Where one turn sends some rows of the set: a few examples, then the rows asked:
k_896: [-39  15   3  -8  31 -12  18 -15  -9  -7 -29 -16  -9   9  11 -16 -13]
k_781: [  6 -27  32  -3   5   9  -2   2 -20 -30 -10  15  20  19  27 -20  -4]
k_416: [  3  13   4  -1  -4   4 -23 -32   7  15 -20   4  -2  16  27  17  27]
k_139: [ -6 -17 -19  13   3   1  10 -19  25   7 -15 -19  -5  -1 -17  12 -15]
k_907: [  0  27   6  -9  13  14 -29 -20  -2  14 -20  32  -9  12  -3 -25 -38]
k_218: [ -1  -6 -16  -1 -11  27  -7 -13 -11  17 -25  -3 -17 -15  -1  14 -14]
k_691: [ -6 -30   8  -3   2  -4 -27 -41 -34  -9  -2  10  21  12   5  -4  -6]
k_231: [ 12  13  18  13   2   4 -29 -19  19  -1 -44  28 -25   8   8  -9 -12]
k_439: [  1   4 -17  14  -9  -5 -26 -13  17 -10  -8  -1   1  18  22   6  28]
k_54: [ -7  -2 -13 -25 -22  -3 -21 -40  -3   6  12  -7   3  -5  -8 -28  -6]
k_929: [  6  -9  38  -8   6 -10  -6  -6 -24 -21  10  32  21  13  -9 -11  -5]
k_594: [ 20 -14   8  -7 -15  -1  -9   3  19   8  -9 -10  -9  45 -25  -5  -8]
k_350: [-13  14   1  -2 -12  -3 -21 -11  24  12 -17  27   0 -12  11   1  21]
k_847: [  7 -28   8 -13  -5   9  -4   9 -29 -38 -17   7  -3   7   7  -3 -28]
k_2: [-18  25  32  -3  -7 -26   8  -2 -16 -14   9 -19 -13  14  22 -27  -4]
k_309: [-16  18  10   0   0 -28  -9 -16  -7 -18  -2 -33  -2  41  -4   8  10]
k_159: [  8   8  -3  14  12   6   1 -28  30 -13  -8  13 -12   5  -9  32 -26]
k_968: [ 13  16   3   2 -10   2   5 -13 -45 -19   1 -10  20   1  -7  -5 -30]
k_6: [  0   0  19  -6   3  12 -11  21  -2 -23  -1  20  15  42   8   9 -32]
k_914: [ 18   3   2  -4   3  10  -6  -1  35 -18 -15  -7 -12  54  -8 -18 -24]
k_190: [-35   7  10  12   0 -32   8 -10 -15 -10  10 -10 -11  33  13 -22   5]
k_772: [  7  -9   4 -24   7  -9  29 -31  26  10 -10 -11   7   7 -17 -28 -11]
k_469: [ 13  10   5   6  10   8 -10   1   0   4 -50  18   2 -14  24 -11  -7]
k_135: [  6 -31  19 -17 -24  -3  -7  -9  23  -8 -10 -16 -25  -4 -10 -23 -14]
k_275: [ -4  22  12  17   7 -11 -34   1  15  11 -24  20  -4   2   0 -11 -42]
k_642: [ -4 -27  10 -18  16  -3  16 -24 -11 -22  13  33   9  20  -7  11  -7]
k_316: [-11   4  22   6  16  -4 -23 -13  27 -11 -43  13 -13 -12  11   1   3]
k_134: [ 17  25  13  25  13  -4  15 -28 -34  -3   3   2  -7  27  -2  -4 -33]
k_360: [-12  20  -8   8   4   5  23  -6 -21  -8  -5 -21  27  10  20   0  -4]
k_778: [-12  23  14   4  -1 -26   9 -15 -20 -10   6  -6 -46  23  11   3 -12]
k_864: [ -7   2  -6  23  10 -18 -11  -3   6 -20 -10 -21 -17  53   6 -10   5]
k_674: [  2   3  10 -37 -16   4 -10 -27  20  -1 -23  -5  -6  -1 -30 -30 -16]
k_243: [ -1  -3   7 -32 -17   2 -13 -44  23  -4   1 -11  15  -4   6 -20 -34]
k_816: [  3 -18  24   7   1  -3  -7  -8 -14 -51   0  21  10  40  13  -7 -21]
k_546: [-29  12  16 -10   7   2  -1 -22 -14  16  -3  -8 -14  29  23 -30 -47]
k_625: [  4   8  12  -5  20  10 -20  -4   1 -33 -10  24   6  41 -12 -16 -45]
k_412: [ 12 -19   6  -9 -27  -2   4 -16  46  -3  -1  -5 -19  24  -1 -18  -5]
k_889: [ 23  20  11  13   5 -19  -6 -21   8   4  -5  40  -9  -4  10  14   9]
k_407: [ 33   3  12 -20 -31  -8   9  -7  10 -12  -3 -20 -23   9  -3 -18 -21]
k_640: [-25  34  28 -13  11  -3   3 -22 -25 -21 -20  -7 -14  36  11 -27 -21]
k_133: [  0 -10  29 -38  -5   4   7 -25  37  -7  -4  -1 -14  12 -22  -9  -8]
k_677: [-18 -18  15 -22  -1   7  -3  -8 -39 -15   0  26  23  21  -2 -17   0]
k_274: [ 10  19   1 -18 -13  25   3 -29   6   0  -7  -5 -30   2  -7  18 -36]
k_519: [ 10  -8   3  17  14  11  34 -16 -10  -6   6   1  19  39   9   1 -17]
k_619: [ -9 -24 -13 -10 -15   5 -19 -24 -21  -9  15   5  11  17  17  -8  19]
k_725: [-18  15  35   0  23 -18  17 -20 -13   0 -14 -16 -10  32   4 -35   0]
k_617: [ -6  12  25  -2  -4  -2 -22  -8  12  15 -14  32 -34  -8  10   7   5]
k_612: [-30  33   3 -28   3   4 -15 -34 -21   2   7   4  -5  11   8 -29 -27]

k_929 turns into k_316
k_243 turns into k_6
Where do these go?
k_847 turns into k_889
k_625 turns into k_439
k_968 turns into k_159
k_350 turns into k_640

